Some points, each followed by its number:
2.06;1.03;0.44;-0.75;0.78;-0.60;-0.17;-0.39;-0.61;0.63;-1.01;-1.43;0.61;-0.13;0.94;0.68;-0.28;-1.06 0
1.38;-1.07;0.15;1.33;-1.65;-0.07;-0.42;1.33;0.88;0.63;-0.43;0.47;-0.33;0.64;0.94;1.46;2.23;0.62 1
-0.39;-0.80;-1.53;1.33;-1.23;-0.10;-0.90;-0.38;-0.57;0.63;-0.32;-0.39;1.07;-1.78;-1.07;-0.74;0.08;0.42 2
-0.19;1.79;-0.51;-0.75;0.98;0.55;-1.05;-1.78;-1.40;0.63;1.58;1.97;-0.53;-0.83;0.94;0.45;0.15;0.84 3
1.13;1.87;0.22;-0.75;0.35;-0.65;-1.06;0.09;0.66;0.63;-0.56;0.18;-1.54;0.90;0.94;1.58;0.27;-1.36 4
-1.19;-1.09;0.59;-0.75;-0.12;0.70;2.01;1.79;-0.83;0.63;-0.73;-1.20;3.22;-1.52;0.94;-0.40;-0.37;1.32 5
1.19;2.83;0.55;-0.75;0.46;-1.02;-1.50;0.12;1.31;-1.59;0.14;0.76;-0.58;0.68;0.94;1.28;1.23;-0.98 6
-0.25;-1.19;-0.77;1.33;-1.30;-0.05;-0.53;-0.49;-1.13;0.63;-0.51;-0.37;1.78;-1.32;-1.07;-0.62;-0.38;-1.45 7
-0.38;-0.73;-0.81;-0.75;-0.62;-0.82;-0.26;-0.07;0.59;0.63;-0.55;-0.69;-0.04;-0.87;-1.07;-0.19;0.74;1.03 8
0.59;-0.68;1.16;-0.75;-0.20;-0.27;0.58;1.06;0.70;0.63;-0.13;0.50;-0.59;1.09;-1.07;0.55;0.81;1.19 9
-0.23;1.44;-0.42;-0.75;0.43;0.39;0.06;-1.47;-1.60;0.63;2.15;2.28;-0.35;0.41;0.94;-0.99;-1.05;-0.49 10
-1.78;-0.03;-0.73;-0.75;1.68;1.58;-0.43;-0.89;-0.50;0.63;0.96;0.61;-0.23;-1.27;0.94;0.11;-0.72;0.80 11
1.09;-0.89;-0.23;1.33;-1.20;-1.66;-0.77;-1.14;-0.09;0.63;0.39;0.21;-1.08;-1.22;0.94;-0.20;0.01;0.23 12
0.79;1.97;1.58;-0.75;0.65;-0.18;-1.30;0.02;1.49;0.63;-1.12;-0.72;-0.50;0.22;0.94;0.77;0.92;-0.66 13
0.75;-0.29;1.70;-0.75;-0.16;0.08;2.08;1.77;-0.41;-1.59;-1.15;-1.08;-0.36;-1.60;-1.07;2.51;-0.96;-0.87 14
-1.23;-0.36;-0.62;-0.75;0.98;1.65;0.29;-0.89;-0.88;-1.59;0.54;0.22;1.36;-0.22;0.94;-1.75;-1.35;1.07 15
-0.42;-0.47;-0.92;-0.75;-0.18;-0.26;0.08;0.11;0.73;0.63;-0.98;-0.93;0.41;-1.16;-1.07;0.29;0.22;0.79 16
-0.06;1.13;-0.39;-0.75;0.32;0.31;-0.55;-1.86;-1.65;0.63;1.59;1.77;0.06;-1.07;0.94;0.08;-0.40;0.44 17
0.20;0.41;0.11;-0.75;-0.64;-0.73;-0.10;0.47;0.92;0.63;1.31;0.74;0.75;-0.47;0.94;0.62;-0.76;0.28 18
-0.36;0.58;1.53;-0.75;-0.42;-0.80;0.76;-0.83;-0.41;-1.59;0.78;0.65;0.32;-0.56;-1.07;-1.61;-0.93;-1.55 19
-1.38;0.50;-0.67;-0.75;1.31;0.59;-1.37;-0.43;-1.21;0.63;0.90;1.38;-0.45;-0.18;0.94;0.30;-1.35;1.18 20
-0.61;-0.89;-1.05;1.33;-0.59;0.10;-0.22;-0.69;-0.78;-1.59;0.34;-0.13;1.21;-0.97;0.94;-1.55;0.37;-1.61 21
-0.89;-0.93;0.82;-0.75;-0.42;0.21;0.52;-0.71;-0.51;-1.59;0.22;0.00;0.52;-0.61;-1.07;-1.38;-0.62;-1.75 22
0.14;-0.48;-0.87;-0.75;-1.21;-0.27;0.09;-0.96;-0.53;0.63;0.83;0.14;-0.05;0.41;-1.07;0.18;-0.27;1.00 23
-1.09;0.37;-0.25;-0.75;0.91;1.25;-1.55;-2.14;-1.40;0.63;1.82;2.13;-0.21;-1.60;0.94;0.02;-0.51;1.30 24
-0.77;-0.70;-0.38;-0.75;-1.14;-1.05;0.29;-0.99;0.90;-1.59;-0.82;0.75;-0.69;0.97;0.94;0.12;1.18;1.28 25
1.99;-0.11;0.11;1.33;-1.61;-0.17;0.31;1.36;1.14;0.63;0.39;0.18;-0.70;0.59;-1.07;1.28;1.65;1.45 26
0.84;-0.64;0.58;1.33;-0.91;0.13;0.00;0.95;0.50;0.63;-0.45;-0.25;0.11;-0.33;0.94;0.29;1.59;0.72 27
-1.36;-0.60;-0.07;-0.75;-0.27;1.74;0.32;-0.96;-0.05;-1.59;1.10;0.09;1.37;-1.05;0.94;0.54;-1.25;-0.85 28
-1.24;-1.20;-1.11;-0.75;-0.88;0.55;0.20;0.79;-1.44;-1.59;-0.82;-1.70;0.90;0.44;0.94;-1.25;-1.92;-0.52 29
-0.14;-1.45;-1.07;1.33;-1.26;-0.23;-0.45;-0.88;-1.28;0.63;-0.24;-0.55;1.80;-1.37;-1.07;-0.37;-0.61;-1.26 30
0.20;2.47;-1.25;-0.75;0.73;-0.76;-1.13;-1.58;-0.80;0.63;0.83;1.22;-1.46;0.18;0.94;1.02;0.95;-0.15 31
-1.74;-0.15;-0.01;-0.75;-0.24;1.14;-0.37;0.75;0.75;0.63;-0.26;-0.07;0.76;-0.98;-1.07;2.15;0.33;0.53 32
-1.47;0.12;-0.59;-0.75;1.73;1.23;-0.17;-1.27;-0.24;0.63;1.87;1.48;-0.72;-0.48;0.94;-0.43;-1.49;0.74 33
-1.07;-0.11;-0.07;-0.75;1.72;1.06;0.93;0.93;-0.14;0.63;-0.60;-1.29;-0.33;-0.10;0.94;-0.10;-0.97;-0.37 34
1.07;-0.57;-1.31;1.33;-1.33;-1.69;0.83;-0.08;-0.31;-1.59;0.92;0.40;0.08;-0.61;-1.07;0.51;-0.02;0.09 35
-1.50;-0.43;0.28;-0.75;-0.88;2.98;0.55;-0.62;-0.71;0.63;-0.09;0.47;0.57;0.40;0.94;-0.65;-1.46;0.95 36
New points follow, each followed by the numbers of its five nearest points above, nearest first.
-1.49;-0.89;-0.39;-0.75;0.26;2.96;0.20;-1.18;-1.26;-1.59;1.36;0.84;1.60;-0.90;0.94;-0.76;-1.58;0.87 15 28 36 11 33
-1.47;-0.48;-0.34;-0.75;1.24;1.41;-0.98;-1.23;0.60;-1.59;-0.44;-1.03;-1.04;1.16;0.94;-0.14;-0.22;-0.24 34 11 15 28 25
0.16;0.29;-0.22;-0.75;1.03;-1.85;0.70;0.26;-0.01;0.63;-0.09;0.92;-0.37;2.07;-1.07;0.20;0.19;0.66 9 23 8 18 16
0.49;-0.68;-1.55;-0.75;-1.28;-1.03;-1.63;-2.18;-0.22;0.63;-0.69;-0.93;-0.27;-0.60;-1.07;-0.21;1.47;1.33 8 23 16 2 12
-0.69;0.10;0.94;-0.75;0.52;-0.53;0.78;1.11;2.14;-1.59;-0.13;-1.00;0.11;-0.73;-1.07;0.55;0.08;0.02 16 8 9 32 14
-0.73;-0.99;1.61;-0.75;0.27;1.28;1.11;0.14;-0.09;0.63;-0.62;-0.50;-1.25;0.60;-1.07;-0.65;-0.83;-0.65 34 22 9 36 16
-1.43;0.41;-0.96;-0.75;0.58;0.88;-1.59;-0.30;1.05;0.63;-0.41;-0.06;0.71;-1.51;-1.07;1.51;0.09;0.65 32 16 8 11 2
1.70;-1.12;0.46;1.33;-1.35;-0.03;0.16;1.14;1.07;0.63;0.13;0.08;-0.36;0.34;-1.07;1.27;2.08;1.64 26 1 27 9 8
-0.26;-0.36;-0.20;-0.75;-0.73;-0.76;1.36;-2.15;-1.49;-1.59;2.36;1.35;1.24;-0.18;-1.07;-1.20;-1.49;0.06 19 22 23 10 15
0.26;-0.60;-1.08;1.33;-1.27;-1.23;1.23;-1.14;0.08;0.63;0.99;-1.09;2.62;-1.08;0.94;-1.87;-1.02;2.33 2 23 30 12 18
0.26;0.29;-0.05;-0.75;-0.18;-0.91;-1.19;-1.77;-1.22;0.63;-0.50;1.02;-0.07;0.53;-1.07;0.67;-0.43;0.35 23 17 8 31 20
0.09;2.11;0.18;-0.75;0.41;-2.03;-0.85;-0.48;0.47;-1.59;-1.04;0.06;-0.85;1.03;0.94;1.08;1.53;-1.07 6 4 13 31 25
1.03;-0.84;-0.10;1.33;-1.34;-0.98;0.43;0.20;0.28;0.63;0.62;-0.13;0.20;0.51;-1.07;1.13;1.21;1.82 26 27 9 1 23
0.10;-0.72;-0.26;1.33;-1.38;-0.24;0.00;0.69;0.83;-1.59;1.17;0.48;1.02;0.26;-1.07;-0.47;-1.04;0.13 35 23 18 22 21
-0.85;-0.58;1.52;1.33;0.74;1.24;0.74;0.00;0.27;0.63;-0.49;-0.15;-1.36;0.43;-1.07;-0.56;-1.17;-0.85 34 22 9 36 19
0.39;-0.23;0.05;-0.75;-0.92;0.14;0.06;1.06;-0.03;0.63;-0.72;-0.68;0.62;-0.50;0.94;-0.31;1.15;-0.18 27 8 16 18 0
0.03;0.21;0.09;1.33;1.40;-0.06;-1.30;-2.29;-1.08;0.63;3.11;2.75;-0.35;0.52;-1.07;-0.67;-0.48;-0.56 10 17 3 24 33
-0.69;-0.32;1.17;1.33;1.64;0.81;1.10;0.32;0.11;0.63;-0.65;0.88;-0.39;2.09;-1.07;-1.05;0.00;0.06 9 34 27 22 23
1.65;1.32;0.62;-0.75;0.82;-0.26;-0.83;-0.02;-0.57;0.63;-0.63;-1.16;1.58;-0.89;0.94;0.44;-0.17;-1.40 0 13 4 18 34
-0.08;0.15;-0.75;1.33;1.53;0.13;0.90;-0.33;0.42;0.63;1.74;1.33;-1.12;-0.41;-1.07;-0.88;-0.46;-0.84 33 10 11 23 18
1.15;1.34;0.69;1.33;0.30;-0.23;-1.32;0.80;1.50;-1.59;0.80;0.74;-1.46;-0.38;-1.07;0.16;-0.20;-0.84 6 4 13 35 18
0.73;-0.62;0.58;1.33;0.86;0.31;0.84;1.29;0.65;0.63;-0.01;0.33;-0.96;-1.64;-1.07;0.57;0.18;-1.63 27 16 9 34 14
-0.58;-1.63;1.50;-0.75;0.05;1.14;1.28;0.55;-0.49;0.63;-0.91;-0.67;-0.62;0.57;0.94;-0.72;-0.05;-0.42 34 36 9 27 22
1.39;1.25;0.62;1.33;0.09;-0.27;-1.14;0.85;1.80;-1.59;0.39;0.14;-1.46;0.24;-1.07;0.23;-0.01;-0.59 6 4 13 26 9
-0.43;2.25;-0.44;-0.75;0.09;-0.96;0.18;-0.79;-1.44;-1.59;0.12;0.67;-0.93;1.00;0.94;0.01;0.64;-1.59 31 6 4 10 19
-0.81;-0.97;-0.66;1.33;0.53;0.18;0.89;1.48;-0.68;0.63;-0.92;-0.96;-0.33;0.89;0.94;-0.91;-1.04;-0.58 34 29 27 16 21
0.25;-0.75;-0.41;1.33;-0.16;-0.39;-1.56;-1.18;-0.53;0.63;2.01;1.92;-1.30;-1.61;-1.07;-0.74;0.07;-0.53 12 17 2 23 24
0.02;-0.21;-0.11;-0.75;-0.88;-0.76;-0.55;-0.52;1.63;-1.59;-1.04;0.25;-0.84;0.98;-1.07;-0.35;2.22;3.10 25 8 9 16 26
0.19;-0.49;0.24;1.33;-0.16;0.77;-0.26;0.34;0.61;-1.59;-1.30;-1.24;-0.41;-1.24;0.94;-1.48;0.42;-0.91 21 27 22 34 16
0.70;-1.18;0.58;-0.75;-0.59;0.49;2.67;0.71;0.04;0.63;-0.01;-0.64;-0.65;0.95;0.94;0.26;0.03;-0.02 9 34 27 23 18
-0.81;-0.89;-1.04;1.33;0.44;0.68;0.92;1.44;-0.77;0.63;-1.05;-1.26;0.22;0.48;0.94;-0.93;-1.01;-0.21 34 29 27 16 21
-0.88;1.36;3.35;-0.75;0.16;1.20;1.33;2.37;0.91;0.63;0.80;0.19;0.72;0.57;-1.07;0.10;-0.24;0.34 9 32 18 34 13
-0.24;-1.21;-1.45;1.33;-1.56;-0.48;-1.10;-0.97;-0.58;0.63;-0.35;-1.03;0.30;-1.26;-1.07;-0.35;0.55;0.63 2 30 7 8 16
-0.64;-1.28;0.25;-0.75;-1.56;1.16;0.36;-0.37;-0.37;0.63;1.48;0.65;0.85;-1.83;-1.07;-0.91;-1.05;0.39 23 22 2 28 36
1.52;-0.81;-0.81;1.33;-1.63;-1.17;-0.32;1.27;1.32;-1.59;0.33;0.18;-0.21;0.34;-1.07;1.21;1.90;1.03 26 1 35 27 9
-1.39;0.64;0.74;1.33;2.37;1.23;0.29;-0.61;0.23;0.63;-0.09;0.70;0.06;1.70;-1.07;-1.22;-0.27;-1.35 34 22 33 11 19
-0.31;-0.38;-0.21;-0.75;-1.06;-1.49;-1.06;-0.89;1.84;-1.59;-1.28;-0.88;-0.22;-1.53;-1.07;0.57;2.04;2.16 8 16 25 27 32
0.61;1.04;-0.30;1.33;0.12;-0.22;-0.77;0.05;0.99;0.63;1.45;1.09;0.54;-0.66;-1.07;0.87;-1.63;0.27 18 23 35 2 17
-1.54;0.74;1.94;-0.75;0.47;1.17;0.90;-0.16;0.31;0.63;0.20;0.49;-0.74;0.47;-1.07;0.73;-1.41;-1.30 34 19 22 32 9
0.92;1.16;2.27;-0.75;0.76;0.23;-0.34;-0.58;1.54;0.63;-1.23;-1.74;-0.92;-0.71;-1.07;0.12;0.75;-0.52 13 0 4 16 9
0.02;0.23;-0.13;1.33;1.57;-1.40;0.84;0.06;0.04;0.63;0.09;1.53;0.00;2.54;-1.07;0.01;0.49;0.47 9 23 26 27 35
-0.15;-0.94;0.59;1.33;0.19;0.91;-0.26;0.28;0.77;-1.59;-0.98;-1.02;-1.04;-1.07;0.94;-1.50;-0.16;-1.22 21 22 27 34 29
0.12;0.45;-0.12;-0.75;0.62;-1.30;0.55;0.46;-1.12;0.63;-1.14;-1.17;-0.02;-0.72;0.94;0.53;-0.76;-0.13 0 34 16 8 18
1.26;-0.08;-0.51;-0.75;-0.55;-1.20;-0.91;-1.69;-1.32;0.63;0.17;-0.09;0.89;-1.09;0.94;1.03;0.11;-1.83 0 12 30 17 7
